In the rows, zero is written as 128.
A single turn carries every row of the set below to another of its rows. Some are shown first; where does it send the rows asked next?
pigo: [129 115 123 156 145 140 151 142  95  80 139 148 118 175 122 120 133 101
 138 108 138 125 110  84 127 126 137 109 137 145 146  97  93 131 100 120
 126]
buzi: [ 86 105 111 150 132 109 147 121 160 120 145 117  87 112 144 121  90 126
 138 102 147 135 128 121 113 179 132 101 127 138 124 142  76 130 101  96
 160]
nelu: [122 159 153  86  99 109 121 121 131 138 105 123 164 127 145 134 141 150
 107 129 124 122 120 125 111 131  97 128 139 158  95 122 114 106 137 116
 112]
lig: [123 161 154  83  94 105 126 127 129 138 101 128 161 122 144 130 136 161
 111 126 123 114 119 127 118 131 101 126 145 163 100 122 107 110 134 117
 117]
vuli: [122 102 114 135 157 108 147 106 119 100 123 123 116 170 144 141 137 115
 140 110 108 167 107  88 129 150 127  80 157 152 162 115  78 145 123 139
 134]
vuf: [ 94 120 110 161 137 142 128 123 145 106 163 136  97 119 103 144 110 130
 148 109 120 138 144 134 166 132 129 117 158 131 141 151  74 138  93 128
 142]
Nal: [ 90 116 128 178 141 165 133 123 150 112 130 140 110 155 136 131 125 123
 117 117 113 142 134 136 168 146 133 109 161 132 129 129  85 161 112 165
 116]
tupo: [116 127 131 148 142 138 133 148 137  96 164 140 119 147 152 132  96 105
 148 102 168 133 155 106  97 133 120 156 136 128 148 131 116 112 107 106
 124]
babor: [128 166 134  84 114  96 125 114 114 134 117 130 163 114 121 128 148 162
 104 114 118 122 124 128 123 129  98 115 130 145 105 107 105 100 127 107
 125]
lat: [121 163 152  76  93 100 133 134 132 132  99 130 163 126 145 130 140 166
 109 125 124 122 118 132 124 132 104 123 142 160 105 122 110 107 126 123
 121]
Vos: [ 98 123  88 164 115  96 152 122 132 117 140 148 121 160 141 135 111 132
 115 111 126 137  96 107 104 194 150  90 138 101 114 134  89 131 103 111
 135]
Pabo: [ 92 108 115 171 144 127 146 132 141 124 113 126 109 147 164 117 122 130
 102  90 133 134 118 109 130 180 143  79 119 142 119  95  76 162 103 140
 148]
vopa: [ 99 142 107 167 109 140 139 123 137 110 157 171 124 170 137 142 106 138
 132 115 103 133 118 130 151 135 141 119 166 111 146 152  78 139 101 148
 128]
vilep: [125 107 136 158 156 140 131 164 137  98 134 133 102 146 122 137 127 116
 147 104 184 109 140 111 108 161 116 141 159 142 131 139 113 119 113 123
 102]
Fazom: [115 111 111 126 157  98 128 114 152 111 159 119 110 140 162 161 105 128
 159  98 141 163 149 110 106 153 107 127 159 135 170 155  99 116 121 113
 134]
luvo: [103 130  93 162 114 102 150 124 137 117 155 156 135 178 173 141 102 131
 116  91 125 133 104  96 105 173 143 102 118 107 132 126  83 125 109 115
 145]
bigon: [117 153 159  80 106 112 131 114 133 138 100 117 147 122 138 117 138 152
 108 133 126 118 120 134 122 131  96 122 139 166 102 119 106 102 140 112
 119]
Foz: [109 121 109 177 137 141 113 145 155 116 150 148 122 144 124 177 124 142
 134  97 133 123 142 128 152 150 118 135 166 121 126 157  94 146 107 156
 109]
Ropos: [123 134 105 139 141  97 145 128 122 116 126 156 138 188 179 145 122 141
 130  97 108 150 114  99 114 160 136 100 169 135 177 132  85 143 115 157
 125]
vado: [107  99 106 168 130 103 123 154 158 129 130 121 115 141 149 177 121 136
 136  90 160 117 117  99  97 189 130 117 139 134  97 147  98 152 106 125
 120]
Takub: [109 119  98 119 142  82 133 129 143 118 132 127  97 111 137 142 100 142
 162 104 134 159 149 122 112 168 126 113 176 144 164 159  86 136  95 117
 145]
nar: [125  97 115 138 167 101 121 138 154 117 120 113 103 133 141 169 131 139
 151  96 151 144 143 112 113 182 107 118 179 156 150 153 102 143 119 140
 111]
gana: [ 98 100 120 153 138 115 145 118 161 113 162 122  98 135 152 140 100 124
 143  89 153 123 119 102 113 161 117 114 114 140 134 138  71 117 115  90
 156]
ragi: [ 92 122 122 164 147 155 126 114 157 107 171 136 105 131 128 146 107 122
 138 105 128 146 153 135 154 129 115 131 149 116 144 146  82 130 112 130
 134]
sobu: [120 167 144  76 116 100 131 119 126 128 121 129 167 123 134 131 144 163
 100 113 122 133 135 139 127 133  96 120 124 139 115 111 111  94 133 110
 128]
mot: [103 131 105 173 128 139 105 150 150 122 152 142 127 133 138 171 112 134
 133 104 121 141 159 126 146 135 129 135 158 119 124 144 102 166  92 158
 121]
garo: [120 127 111 165 134 131 142 153  97  92 129 143 127 167 117 121 129  94
 123 130 136 147 122 101  97 156 150 114 158 113 114 109 126 135 101 124
 107]
tep: [124 158 153  78 101 105 125 127 133 130 104 120 165 132 141 142 145 152
 107 130 122 129 124 128 118 130 100 125 137 153  95 120 118 103 136 115
 116]
denum: [124 168 138  83 119 103 128 113 121 135 119 130 165 115 132 122 145 163
  95 114 120 125 133 137 120 137  97 121 129 141 109 109 111  96 133 109
 119]
Rig: [102 124 118 136 159 116 153 109 133 114 108 129 110 160 168 109 119 131
 116 111 112 176 131 125 127 171 132  82 168 141 169 113  89 152 119 152
 134]
mono: [128 160 139  75 112  94 132 121 120 130 114 128 165 118 116 136 150 161
 104 120 118 130 127 132 130 134 100 113 131 146 109 112 108  97 127 107
 126]
mam: [116 127 125 152 133 135 121 178 128 105 129 133 113 118 151 121  97 114
 145 102 162 130 165 103 110 135 138 142 144 155 133 114 112 151  74 127
 135]
Tovof: [114 127 117 143 131 120 142 167 120 100 134 147  93 118 105 114 102 125
 157 118 168 118 137 122 110 158 137 132 168 140 133 144 101 123  81 105
 129]
Zit: [119 158 153  79 102 112 128 113 129 132 106 115 153 117 142 123 137 148
 115 127 120 122 121 124 124 118  98 121 133 169 102 116 105 108 134 108
 127]
rif: [101 116 108 163 126 107 121 159 164 133 134 135 119 139 184 158 101 145
 127  77 157 116 131 103 106 178 132 126 126 138 118 138  94 153  97 136
 138]
Gipe: [109 122  93 140 136  95 140 120 121 116 115 135 128 170 152 146 128 120
 125 126 106 182 119 109 103 179 143  88 178 120 140 130 108 153 112 147
 117]
zul: [117 154 161  75 109 110 137 119 137 129  99 119 150 126 134 121 146 157
 109 130 127 131 123 138 128 133  99 117 141 161 104 120 107  99 139 115
 124]
Met: [133 159 140  88 122 104 123 122 120 135 109 125 165 115 129 129 155 167
  94 104 127 116 130 131 129 135  95 118 131 154 108 103 105 103 132 119
 114]
Fise: [104 112 125 176 136 161 127 127 139 107 141 134 118 160 131 150 131 117
 129 114 108 139 123 112 168 122 131 106 153 143 127 124  78 162 107 159
 130]
funuv: [118 153 161  76 103 107 134 122 131 125 108 117 157 125 140 127 139 151
 112 124 119 128 125 125 129 118  99 118 130 166 111 115 105 103 130 111
 131]
Tav: [107  92 118 173 153 127 145 123 139 113 124 119 112 164 149 139 135 122
 111  88 137 128 102  93 129 175 131  82 117 144 115 101  79 148 122 132
 135]
dukam: [ 96 133 104 168 116 143 131 118 137 110 161 152 125 167 128 152 110 113
 130 131  99 156 125 128 137 142 138 117 167  97 124 150  94 139 109 139
 121]
kegug: [102 133 126 159 152 151 158 142 116 102 118 148 110 151 140  79 114 109
 108 118 147 144 144 129 117 167 147 109 151 123 142  97 109 133 102 134
 122]
gimo: [125 158 144  79 119 101 122 130 125 130 104 119 163 111 130 133 154 161
  97 114 123 135 139 133 126 131  99 115 127 153 102  99 113 115 128 120
 124]
fuz: [127 161 141  89 121 104 118 123 119 137 110 119 165 113 127 132 155 159
  95 113 122 127 133 130 123 133  97 114 127 153 101  99 110 112 131 120
 119]
Bire: [128 158 148  80 123 103 127 128 128 130 106 123 166 121 127 136 158 170
 101 106 128 123 134 130 133 133  95 116 128 154 112 106 111 104 134 122
 118]
Fip: [113 115 111 131 154 102 112 147 153 124 124 114 115 123 178 160 108 136
 148  87 138 159 164 105 110 153 118 123 157 161 161 131  98 163  96 144
 137]
gir: [123 147 120 160 136 137 153 160 108  96 134 178 131 179 159 105 113 130
 119  95 147 113 123 108 117 152 144 124 150 128 157 108  99 127  96 144
 120]

Met goes to Zit
dukam goes to Foz
Now these:
vuli goes to Fazom
vado goes to Tav
lat goes to gimo
mam goes to kegug

